Each path below is one point turned by a fixed rotation once a step. After each direction that follows a path, write how fast that rotation turns it, in deg/step (0 if it stays still).
Each turn is a multiple of 5 degrees from 10 to 175, or 0.
Each row of a path follows its step; steps can be skipped.

step 3: -39; 67; -48; 290; 79; -35; -210; 190; 78; -36; 28; -5; -94; 153; -74; 227; -138; -232; -39; 76; -97; 23; 42; 29; 62; -84; -82; -116; 340; -282; -57; -55; -213; -48; 46; 130; 57; 48; -32; 41; 48; 127; -21
step 4: -123; -36; 56; 86; 51; -35; -62; -52; -28; 55; -275; 107; -14; 121; -1; 141; -23; 22; 163; -106; -141; 388; -234; 4; 124; 7; -95; -15; -13; 141; -88; -144; -115; -91; 105; 90; -40; -7; 332; -157; 58; -36; -103
step 5: -51; -156; 46; -206; 102; 79; 32; -102; -156; -114; -128; -172; -188; -90; -26; -138; 98; -61; -115; -12; -30; 216; 9; -22; 41; 114; -138; 211; -198; -336; -38; -179; 44; -110; -13; 158; -16; 79; -15; 43; -6; 26; -245
step 7: -278; -46; 100; 103; 2; -243; 2; 198; 120; 165; -51; 123; 253; -9; -113; 110; 14; 156; -151; 51; -90; -59; -141; -69; 184; -44; -187; -141; -141; 23; 116; -18; 202; -39; 106; 192; 98; -88; 19; 42; 30; 124; -102
step 8: -82; -41; -185; -52; 17; 179; -27; -243; 16; 89; 11; 164; 60; 3; 197; -22; 188; 109; -163; 98; 5; -71; -5; 15; 67; 84; -61; 39; -46; -66; -272; -146; 124; 37; 295; 211; 6; -246; 64; -21; -208; -73; -78
step 10: 15; 128; 272; 189; 83; 28; 20; 182; 27; 66; -138; -133; 105; 205; 17; -27; 25; -233; 169; 47; -169; 86; 52; -36; 136; -98; 52; -281; -86; 19; -228; 46; 41; 157; -45; 50; 6; -200; 59; -124; 1; 188; -55
step 11: 21; 34; -219; 96; 88; -138; -148; -135; -110; -28; -333; 95; 40; 357; 63; -60; 139; -101; -28; 36; -63; -21; 112; 148; 176; 55; -76; 29; -235; -1; -15; -115; 53; -91; -186; 50; -8; 21; 82; 128; -37; -55; -213
step 12: -5; 141; 14; -42; 320; -33; -217; -63; 176; -44; -88; 57; -3; 109; 115; -213; -139; 14; 89; -42; 262; 133; 84; -3; -107; 257; -44; 162; 17; -198; 52; -190; 47; -32; 58; 67; -37; 34; -189; -217; 8; 32; 2
step 15: -6; -100; -165; -176; 50; 14; -375; -109; 9; 83; 28; 51; -72; 163; -74; 45; -69; 6; -20; -8; 14; -50; 29; -252; 84; -70; -115; -65; -40; -128; -122; -181; -231; -163; 349; 77; -27; 117; 49; 26; 60; 112; 68
step 17: -256; -5; -5; -5; 94; 114; -103; -55; -155; 64; -92; -321; 231; -118; -23; -91; -32; -38; 20; 72; -268; 98; -123; 87; 149; 35; -93; 59; -277; 54; -124; -90; -4; 250; -115; -29; -35; 31; 93; 115; 45; -30; -145
-12; 12; -3; -19; 51; -36; -43; -47; -9; 34; 19; -43; 71; 11; -17; 10; 31; 46; 36; 6; 35; -51; 106; -32; 26; 56; 61; -19; -23; 14; -32; -26; -47; -9; -42; -78; -31; 9; 6; -10; 28; 22; 49 -> 20
-61; 16; -17; -26; -24; -71; -65; -31; 1; -48; 17; 77; -15; 49; 2; 20; 63; -27; 16; 0; 8; -30; -17; -58; 59; -38; -36; 29; 49; 8; 49; -30; -2; 14; 1; -42; 40; -31; 15; -77; -35; -29; -23 -> 95
-1; -23; 24; 9; 20; 16; 10; 7; -85; 5; -4; -60; -70; -31; -70; -45; 53; -28; 2; 48; -5; 15; 57; -41; 19; -45; 5; -21; 0; 42; 37; 73; 23; 65; 31; -19; -53; 15; -48; -45; 3; 0; -40 -> 90
-9; 66; -15; -65; -33; 7; -53; -9; -3; 16; 33; -13; -113; -23; 19; -25; -22; -47; -79; -36; 81; 21; 34; 30; -2; 19; 7; -22; -50; -24; 15; -7; -31; -40; 12; 2; 13; -33; -40; -23; -21; 28; 59 -> 110
-34; -6; -51; 1; -2; -24; 6; 36; 8; 52; 34; 0; 55; -32; 46; 24; -12; 37; -52; 57; 39; -13; 9; -43; 16; 5; -12; 56; 60; 47; -28; 84; 36; -68; 15; 62; -14; -10; -75; -33; -16; -17; 31 -> 60
-40; -17; 51; -50; -41; 37; -25; -29; -11; 33; 44; -31; 45; -49; 1; -2; 18; 1; -1; -40; 22; -71; -52; -70; -8; 8; -67; -99; -26; 16; -7; -19; 12; 18; 19; 23; -8; 1; -19; 73; -37; -61; -16 -> 40
